In the rows, zero is written as 128.
The rows of T fall into 3 groups, which share some directions, and each row is roughly a mix of its group's hidden directions.
T (116 x 11):
[[114  61 142 147 100 142 101 142 157 131 126]
 [174 113 155 107 103 151 135 141 176 126 100]
 [134 160 117  94 159 142 158 116  74 105 118]
 [115  82  96 129  99  97  82 140 114 108 123]
 [150 130 117 119 128  99 191 126  83 118 108]
 [117 153 113 133 132  99 154 113 160 127  63]
 [ 78  84 116 115 107 117 113 134 169 126 156]
 [119  99  92  94 152 103 163 136 174 132 126]
 [129 110 133 132 148 130  56 140 146 153 159]
 [140 111  89 109 194 131 147 126 102 140 138]
 [119  99  99 147 148 141  94 168 101 143  87]
 [103 139 122 154 144  86 165 123  93 105  91]
 [116 127 103 155 127 121 152 132 112  82  68]
 [168 111 140  92 123 116 124 138 150  85 174]
 [166 120 144 183  93 148 161 117 111 132 133]
 [ 81 119 116 117 134 145 142  76 136 174 128]
 [ 95 139  88 111 129 124 157  87  80 133 116]
 [123  90 109  95 139 168 104 150 129  81 141]
 [133 157 161 157 186 148 130 137 126 160 145]
 [ 91 142 153 117 161  82 154 130 165 142 112]
 [ 92 107  96 114  92 175 134 139 158 145 112]
 [ 83 144 118 149 102 108 166 134 152 139  85]
 [137 106 120 159 132 121  77 144 116 113 183]
 [109  78 100 161  95 121 132 112  92 106 139]
 [ 92  82 148 108 110 147 100 121 129 140 175]
 [159  82 118 160  93 143 112 146 170 124 123]
 [168 130 126 145 121 184 122 118 126  79 110]
 [177  98 153 119 131  94 141 118 141 168 157]
 [163 158 149 101 161 109 162 110  95 104 120]
 [143 112 129 125 140 166 109 104 105  62 140]
 [131 172 125 127 118 124 119  78 185 118 136]
 [ 85 112 115 158 123 120 129 177 124 118  81]
 [110  87 123 144 105  64 146 134 128 153 141]
 [133 128  85 101 149 132 146  98  75 113 156]
 [111 130 126 124 153 130 113 181  67 140 113]
 [142 137 118 194 120  97 145 140 126  89 108]
 [118 138 159 159 121 128 146 154 108 194 127]
 [133 141 102 137 134 125  92  94 148 185 157]
 [114 132 127 154  91 126 180  96 143 129  86]
 [ 79 166 125 140 114  95 140 104  88 125 109]
 [176 137 124 152 125  97 120 120 146  92 175]
 [208 131 127 148 119 127 125 129 149 116 153]
 [123 105 143 129 117  95 121 167 136 156 188]
 [106 123 107 127 100 142 131  84 141  65 133]
 [128  75  98  84 122 142 103 150 122 114  99]
 [170 180 123 115 176 131 114 140 104 138 119]
 [140 156 132 128 186 150 170 124 138 154 153]
 [ 96 166 139 143 122  91 139  91 127 175 135]
 [118 116 122 122  96  64 129  78 127 115 129]
 [ 69 130 129 140 130 151 120 151 170 149 162]
 [103 143 132 146 110 186 100 164 101 132 109]
 [115  87 171 120 156 103 102  99 133 164 123]
 [109 182 128 117 125 154 124 122 166 169 100]
 [128 149 143 156 132  67 138  79 108 133 129]
 [ 98 152 132 133 142 159 136 197 150 129 117]
 [147 156 112 102 150 148 162 120  75 100 111]
 [118 126 168  85 146 155 110 174 154 111 134]
 [167 135 170 123 140  95 117 117 133 100 176]
 [149 122 126 119 134 182 129 140 120 153  67]
 [158 115 128 159 110  99 104 136 105 127  68]
 [143 148 169 164 171 148 114 156 130 158 112]
 [112 118 161 142 134 123  98  77 118  85 159]
 [137 128 121  97 146 124 161 100  82  78 135]
 [169 107 113 102 110 115 123 111 187 111 147]
 [136  89 109 118 100 164 115 161 116  95 166]
 [150  99 101 143  92 138 168 101 121  85 120]
 [102  77 109  90 104 127 113 143 156 107 154]
 [159 122  88 161 159 129 146 178 150 131 134]
 [ 88 126 113 131 115 179 116  96 119  83 136]
 [150 133 124 123 123 169 120 155  85 122  72]
 [123 124 104 107 135 129 111 111  51 109 117]
 [137 104 154 168 142 134 113 132  69 114 160]
 [145 164 155  86 138 100 158 117 104  90 120]
 [136 126  77 130 141 130 126 172  81  96 125]
 [ 95 113 141 143 125 102 105 176 163 168 128]
 [157 173 166 148 125 132 166 118 121 112  89]
 [122 188 103 100 153 143 138 156 102 136 104]
 [160 132 123 139 134  90 124 122 120  91 190]
 [132 144 178 120 127 144 110 175 134 120  80]
 [146  84 124 152 102 134 149 123  98  73 120]
 [161 167 124 139 148  77 169 109 120 122 115]
 [161 123 127 138 119 114 128 177 166 176 108]
 [147  94 129 133  97 193 139 147 108 140 111]
 [ 89 148 114 121 122 102 146  66 121 141 155]
 [191 119 142 149 123 175 107 110 143 133 122]
 [132  92 112 117 119  78 176 149  97 126 122]
 [169 104 144 169 139  80 115 115 158 118 126]
 [ 99 157 101 129 127 171 108  73 125 127 147]
 [155 132 153 137 181 132 106 101  94 137  92]
 [130 111 104 127 119 126 119 190 149 178 114]
 [119 161 104 177 119 100 149 165 143 111 155]
 [149  79 134 112 127 122 148 151 117  67 123]
 [144 193 112  96 147 125 116 152 135 143 159]
 [ 70 141 159 104 132 155 114 155 126 137  94]
 [139 148 113 157 151 129 146 142  90 106  69]
 [ 57 147 114  99 134 120 139 152 111 114 111]
 [130 108  91 164 103 161  86 109 145 150 144]
 [164 132 162 143 121 110 152  76 142  90 133]
 [120 183 148 168 125 122 166 128 157 138 152]
 [119 169 143 128  94 185 152 139 149 125 150]
 [132 132 140 113 144 165 132 172  94  84  97]
 [169 150 142 138 143  87 155 126 149 105 173]
 [116  80  94  86 136 139 122 128 127  88 157]
 [157  95 143 128 137  69 107  97 147 123 151]
 [147 137 125 110 165 139  70 168 150 143 119]
 [142 178 136 164 134 125 169 127  89 144 106]
 [153 105  95 116 142 128 128 150 135  93  68]
 [119 115  93 140 105 105 120 120 161 190 146]
 [124 165 123 143 140 117 117  64 101 153 151]
 [121 168 108 135 111  92 154 116 135  92 174]
 [134 154 194  99 105 143 133 131 153 116 104]
 [111 124 130 188  92 119 149 160 109 117 156]
 [142 157 169 157 108  97 165 127 148 149  98]
 [138 136 113  96 138  95 182 160 103 148 107]
 [ 94  92 139 120 113  89 156 179 126 124 115]
 [156 121 131  93 125 159 148  67 139 135 100]]

One row of each group comes first, with its name. Which group is each row after those in?
[120 142 146 141 113  70 177  96 120 142 126] | Q
[138 135 181 125 165 120 113  97 140 143 174] | J
[180 129 129 160 140 123 108 107 169 112  92] | H

[153 153 143 154  85  87 123 104 107  95 142] | J
[104 167 153 121 167 148 144 153 107 143  86] | J
[114 152 137 203 126 113 118 148 144 149 139] | J
[ 87  96 162 140 132 126  90 128 113  85 150] | Q
[190 113 144  94 147 120 122 101 141 152 154] | H
[ 96 112 125 144  96 131  98 183 165 118 125] | J
[129 133 113 135 168  89 139 132  83  87 100] | H
[121 110 156 121 128 143 141 184 116  81  98] | Q
[159 121 139 126 145 103 160 109 155 156  73] | J
[148 135 101 110 110 159 132 120 178 120  77] | H
[122 156 134 160 163  62 142 124 117 123 141] | J
